In the rows, 128 means zero.
One turn moves every row onto another: examples first, then more rows asked:
Vivav: [141 100 100 138 121 129 122 166 155 105 140 119 125 148 144 107 125 115
 131 149 159 112 146 143 129 157 136 124 131 140 112 130  86]
kavag: [137  96 122 137 138 131 112 131 104 128 134  89 163 127 132 134 113 126
 113 120 145 146 121 140 147 104 139 169 147 102 100 144  93]
Mugu: [132 113 117 145 132 118 130 125 114 117 117 110 134 142 157 129 119 145
 106 106 117 128 112 188 130  95 125 115 161 149 122 133 118]
fisiv: [144 110 117 151 134 107 128 136  87 121 123 124 145 103 139 120 122 134
 103 127 152 122 135 154 120 140 123 152 133 131 110 122  58]
buput: [107 113 131 139 150 124  89 152 139 131 151 149 133 146 143 122 151 124
 108 132 166 124 130 157 129 100 152 153 138 134  99 127  83]
mebi: [134 111 117 151 151 141 104 141 130 122 112 131 144 123 160 101 141 125
  95 121 125 128 132 151  98 126 104 136 153 137 123 107  59]
zipe: [136 116 135 164 138 102 118 141 116 134 141 152 131 133 139 122 140 108
 132 123 138 154 120 162 150 112 129 159 113 134  98 118  98]
kulo: [141  88 102 137 184 128  97 120 117  92 107 131 132 140 142 123 122 122
 109 135 136 126 126 156 126  95 137 123 112 142  87 110  73]
rege: [157 105 120 165 152 121  88 111 121 107 104 109 156 148 133 130 123 139
 119 116 132 136 111 188 150  95 140 149 112 133  97 127  96]
sida: [146  97 124 154 143 106 122 147 148 125  78 135 134 157 148 120 144 139
 167 128 154 115 121 145 140 115 128 107 115 119 104 132  77]
Livu: [135 119 144 151 134 146 104 151 108 141 114 116 147 127 126 128 123 124
 138 122 144 158 102 150 136 102 143 149 144 128 101 123 119]
nalan: [134  99  98 148 132 113 121 132 157 128  89 105 146 170 143 114 145 136
 161 140 126  99 122 150 150 108 150 126 143 124 124 122  92]
Dopov: [162 120 121 124 149 124  92 141 161 105 119 120 146 173 144  99 115 120
 132 129 112 106 142 160 139 138 139 122 135 123 114 142  93]
tuf: [168 110 132 146 144 120 147 141 110 130 118  94 121 127 153 121 125 129
  98 118 149 149 106 155 114 113 113 148 120 134  99 125  94]
futu: [132  85  92 145 128 118  99 136 117 140 129 118 145  96 142 137 119 147
 108 107 153 132 120 148 141 112 140 144 177 134 110 125 107]
tugup: [156  98 105 129 131 119  86 156 156 105 114 147 138 147 144  87 109 119
 145 127 154 127 132 144 131 130 141 123 102 117 110 117  99]
Tusu: [159  78 120 138 153  88 116 154 139 133 118 115 140 155 156 124 150 131
 154 132 152 105 134 131 141 138 136 131 136 132  99 137  62]
pira: [138 117 120 155 124 147 104 128 122 100 139 136 111 156 155 126 138 129
 127 124 122 115 133 157 133  83 114 115 163 127 102 127  95]
Pigem: [142  98  59 144 140 124  88 146 139 126 131 120 148 128 132 127 129 140
 105 117 142 125 128 142 112  75 130 141 139 127 111 144  88]
vemi: [142 108 144 127 126 128 130 138 103 138 109 124 134 121 148 120 119 131
  98 117 135 138 121 142 144  95 110 132 140 130 105 111 132]
lofes: [159 118 117 150 161 123 129 134 106 107 119  87 158 135 144 115 116 150
  93 145 147 135 111 153 143 101 149 154 135 133 110 128 105]
fumo: [128  70 117 113 130 102 109 144 128 144 101 126 150 148 168  99 128 132
 156 119 150  96 129 138 128 127 131 133 156 122 117 131  76]
romev: [141  70  97 130 127 111 113 142 149 139  96 101 146 154 171 109 137 151
 136 135 154  97 137 154 143 113 122 119 137 140 139 118  96]
Pep: [145  96 106 124 149 117 106 147 185 118 120 123 132 162 146 118 108 134
 115 113 161 123 137 154 138 122 121  98 144 130 116 144 110]
nuzes: [130  82 101 128 137 134 105 138 161 111 100 118 127 134 120 103 105 122
 127 123 147 105 130 143 116 151 140 115 159 112 109 134  87]

fisiv moves to rege
pira moves to mebi
Where do these go?
Tusu moves to nalan
tugup moves to Pep
lofes moves to kavag

One turn moves every row onto another: examples first, then more rows asked:
tizes: [ 83 104 120 120 120 107 179 139 130 134 106 116  98 130 150 125]
lugaz: [104 108 138 137 105 104 177 128 124 119  95 127 103 125 149 113]
sim: [119  97 136 147 161 130 165 145 120 141 111 149 108 132 120 106]
bepop: [111  93 134 136 161 147 166 137 121 140 101 136 116 152 131 121]
faz: [131 105 121 139 106 122 193 120 130 107 120 128 120 148 162 120]
fulap: [124 106 113 107 136 119 129 117 149 140 124 123 100 153 159 143]
gede: [124  98 130 138 121 105 185 104 136 114 147 145 116 129 127  97]
kelom: [ 96 100 149 131 118 105 169 102 128 120 110 134 109 130 128 102]
duzo: [120 106 131 139 152 142 178 126 121 149 111 144 118 145 155 135]
kef: [125  93 126 111 142 120 116 116 148 124 115 126 102 155 128 118]
mun: [143 103 129 130 129 100 119 129 141 122 115 141  94 131 129 107]
deg: [ 96  83 111 121 143 112 176 134 141 119 144 125 106 139 107  99]
sop: [143 115 116 125 123 100 135 132 144 137 126 137  93 127 161 131]
mivik: [157  94 109  99 121 114 132 137 126 134 134 145  98 133 130 117]
gilar: [149 104 111 111 133 121 194 157 145 134 127 111 101 152 145 135]
Kove: [126 108 132 149 152 126 176 134 119 149 121 158 111 124 144 120]
kir: [175 107 135 130 119 115 189 139 138 117 120 131 107 143 135 114]
zogo: [153  87 112  95 123 126 126 134 126 126 123 136 102 148 125 115]
muvug: [149 109 140 121 111 114 190 156 126 117 109 110 109 126 138 129]
nagi: [ 75  96 132 114 133 109 171 112 136 136 120 124 104 134 129 114]
zakit: [155  92 146 118 140 118 179 114 146 122 139 134 112 150 104 101]
Likef: [115  94 148  95 143 120 181 114 142 135 145 114 116 136 106 122]
Lomik: [103  88 103 121 126 128 184 150 136 111 115 106 108 158 142 122]
guso: [148 100 164 118 119 117 181 114 130 113 121 122 121 131 113 111]
vigu: [155  98 107  94 119 121 137 124 128 139 137 144 104 139 145 128]
seg: [131  90 121  97 155 125 182 133 154 138 144 116 105 160 113 122]
pamek: [151  91 111  90 121 131 132 122 126 131 127 136 107 153 140 128]
Genav: [117 102 124  96 136 117 190 157 137 139 133 102 104 130 131 140]

guso moves to muvug
fulap moves to kef
duzo moves to bepop
Where do these go?
faz moves to Lomik
lugaz moves to tizes
zogo moves to mivik
seg moves to zakit

One turn moves every row onto another: examples first, then more rows asked:
vanam: [133 141 152 135 133 129 150 142 151 141 126 167]
Ket: [129 141 110 108 120 113 159 151 126 138  98 125]
gapep: [144 148 128 153  90 128 135 144 120 112 125 148]
ziri: [143 116 139 121 116 127 112 160 149 136 128 121]
leti: [153 118  94 120 140 132 144 127 148 144 136 146]
zeg: [164 141 129 116 102 122 127 140 136 164 129 165]
vado: [145 143 119 138 119 115 145 134 123 127 171 156]
rerub: [158 146 122 131 128 134 149 104 116 124 148 154]
mup: [152 130  95 115 122 127 159 157 123 141 148 151]
Dupi: [141 138 130 103 109 124 132 109 108 132 151 121]
rara: [149 137 116 127 129 135 105 136 122 101 138 130]
fotuk: [123 155 135 138 152 137 127 128 119 129 121 156]
mar: [150 135 118 132 132 120 164 117 143 115 147 147]
rak: [120 125 132 101 128 142 139 156 111 137 124 118]
gumer: [133 140 115 118 140 126 159 131  91 143 126 153]
dukeg: [124 123 145 116 121 117 172 129 127 143 137 137]
fav: [150 110 120 113 104 124 108 133 136 155 114 141]
zam: [151 142 134 132  94 122 149 140 149 111 137 123]
Nugub: [164 152 138 123 115 159 157 143 121 137 138 151]
Duru: [130 123 137 120 109 138 106 140 135 148 113 164]
nado: [144 120 100 121 127  94 131 129 116 128 119 156]
Gemal: [172 146 119 109  98 133 147 132 120 128 104 142]
rimu: [142 140 118 100 102 110 153 146 108 131 156 134]
vofot: [132 134 130 123 133 134 108 150 136 160 150 149]
zunup: [142  95 138 123 112 143 138 128 121 128 144 137]
Biv: [114 135 124 120 143 128 125 147 140 123 138 114]
navu: [151 146 133 100 135 140 141 146 115 135  97 128]
kud: [155 145 138 100 143 116 139 139 144 138 128 166]
tukor: [100 133 143 128 114 129 120 147 137 141 124 139]
Neti: [152 125 116 127 137 133 147 135 127 109 161 153]
gatu: [130 146 140 132 122 147 150 153 136 148 122 110]
Suse: [142 129 113 123 127 131 134  96 139 146 140 126]
Tuko: [132 146 129 133 124 108 118 129 122  99 114 144]
Mep: [150 137  94 125 110 136 133 138 112 156  99 142]
Tad: [157 138 129 116 122 107 137 115 121 117 155 160]
Fuve: [118 125 136 126 103 133 125 143 131 165 137 122]
vilub: [133 167 112 143 138 117 123 132 133 146 140 147]
Mem: [141 140 118 132  96 139 132 139 129 148  94 164]
zuta: [137 153 114 123 118 136 153 136 123 112 114 108]
mafel: [105 141 129 120 119 144 137 153 115 119 109 131]
leku: [129 140 118 117 104 127 147 149 128 117  86 145]
seze: [153 139 115 135 111 137 100 154 116 154 123 140]
tamot: [152 158 120 120 113 102 130 143 130 153 100 139]
zaro: [157 125 147 129 109 147 139 154 131 119 127 167]
ruf: [141 115 104 154 101 122 130 125 122 141 140 140]

vofot moves to zuta
Fuve moves to Ket
Where do these go?
Dupi moves to mup
Nugub moves to vilub
gatu moves to tamot
Tuko moves to zaro
mar moves to Tad
dukeg moves to nado
tukor moves to leku

One turn moves every row onto another: examples first, then more rows asked:
mogu: [ 85 136 121 135 118 132 152 141 143 126 121 109 121 122 146 144 116  95]
lam: [107 143 152 125 123 156 114 129 103 115 122 138 132 132 144 118 125 144]
Nezeg: [111 134 148 137 153 143 147 118 128 142 151 142 149 148 135 113 110 121]
fabur: [108 112 136 110 151 111 155 141  95 116 129 145 103 112 139 131 135 131]
lunef: [119 131 102 125 144 138 147 125 138 141 123  95 109 118 129 152 109 136]
ditun: [ 94 135 108  99 132 133 147 131 162 130 129 150 102 143 119 132 134 140]
gitu: [ 79 129 155 132 141 141 111 136 129 113 126 136 112 121 123 126 129 115]
ninet: [120 127 147  93 128 126 127 107 119 130 122 133  97 124 119 140  94 102]
lenem: [120 101 131 116 113 137 146 140 141  99 116 141  93 124 147 142 110 139]
raz: [119 117 128 115 131 137  90 127 150 133 125 157 113 134 118 129 128 115]
kenut: [116 111 141 116 134 127 133  93 144 125  88 146 116 126 147 140 102 129]
fiped: [115 140 151 138 158 142 149 122 125 126 121 110 100 117 130 120 140 110]
niva: [130 134 145 120 132 131 144 141 133 117 123 123 148  91 142 128 148 129]
ger: [114 141  97 106 123 167 135 105 141 110 135 129 111 127 141 137 114 133]
kiso: [100 102 122 122 152 130 141 152 148 106 135 137 124 118 135 122 140 149]
libof: [115 153 145 134 122 146 157 120 118 119 114 135 105 148 157 118 134 115]
Vil: [151 119 134 112 108 124 167 103 142 125 134 128 119 135 145 115 120 134]
samop: [130 127 105 141 139 123 143 124 140 135  97 137 109 160 143 125 131 121]
sela: [ 95 116 101 115 152 123 139 133 115 129 147 140 153 131 117 126 118 139]
Kalo: [108 115 139 125 141 123 143 127 123 133 153 145  98 143 109 124  96 105]
sodir: [125 125 136  97 106 123 172 107 119 120 109 149 113 113 147 132 129 114]
rozaf: [112 124 125 115 132 148 148 103 105 103 144 139 144  97 144 127 130 136]
puse: [108 115 142 119  92 151 132 149 141 125 147 141 123 123 148 128 118 109]
gikag: [155 129 126 121 148 138 130 112 147 146 120 130 101 130 126 124 140 108]
Lut: [121 116 142 135 115 118 152 170 130 135 116 122 134 126 129 128 112 121]
Nedo: [110 117 164 113 145 119 138 132 128 146 113 142 127 148 126 129  94 138]
lepa: [111 136 138 126 133 132 162 102 120 106 140 106 127 120 137 126 113 155]
talo: [135 126 123 124 135 114 157 134 101 149 135 147 129 110 129 118 146 112]
Dezan: [ 78 133 123 122 126 112 129 124 135 109 133 120 151 135 128 134 103 138]
guv: [116 155 107 125 125 149 142 135 130 146 135 110 153 127 122 124 116 116]
vate: [124 166 130  97 113 132 149 121 146 141 116 137 126 116 127 138 142 120]
Rit: [ 83 121 107  88 139 127 129 117 111 114 121 154 106 118 136 131 132 126]
bifoz: [141 109 123 108 118 156 127 132 136 139 149 127 111 120 132 137 112 150]
tata: [108 117 113  98 126  99 161 136 131 145 113 148 122 146 121 133 116 115]
Pil: [116 129 124 138 143 151 143  81 144 122 125 146 138 127 155 123 119 111]
Roba: [125 114 128 117 136 138 121  92 122 122 118 118 128  96 132 125 108  94]
vuli: [118 115 118 109 101 105 133 123 157 127 126 141 144 149 136 123 110 117]
nosiv: [122 117 112 131 139 134  99 134 125 132 106 139 137 143 131 126 119 149]
lanab: [111 135  95 101 124 129 130 109 116 147 126 155 133 115 127 117 143 106]
pesi: [112 102 120 148 149 135 137 114 127 125 149 131 127 116 121 109 112  96]

Pil moves to kenut
Kalo moves to pesi
Where do these go?
raz moves to gitu
vuli moves to Dezan
Lut moves to guv
vate moves to ditun
tata moves to sela
Rit moves to fabur
lam moves to libof
lunef moves to bifoz

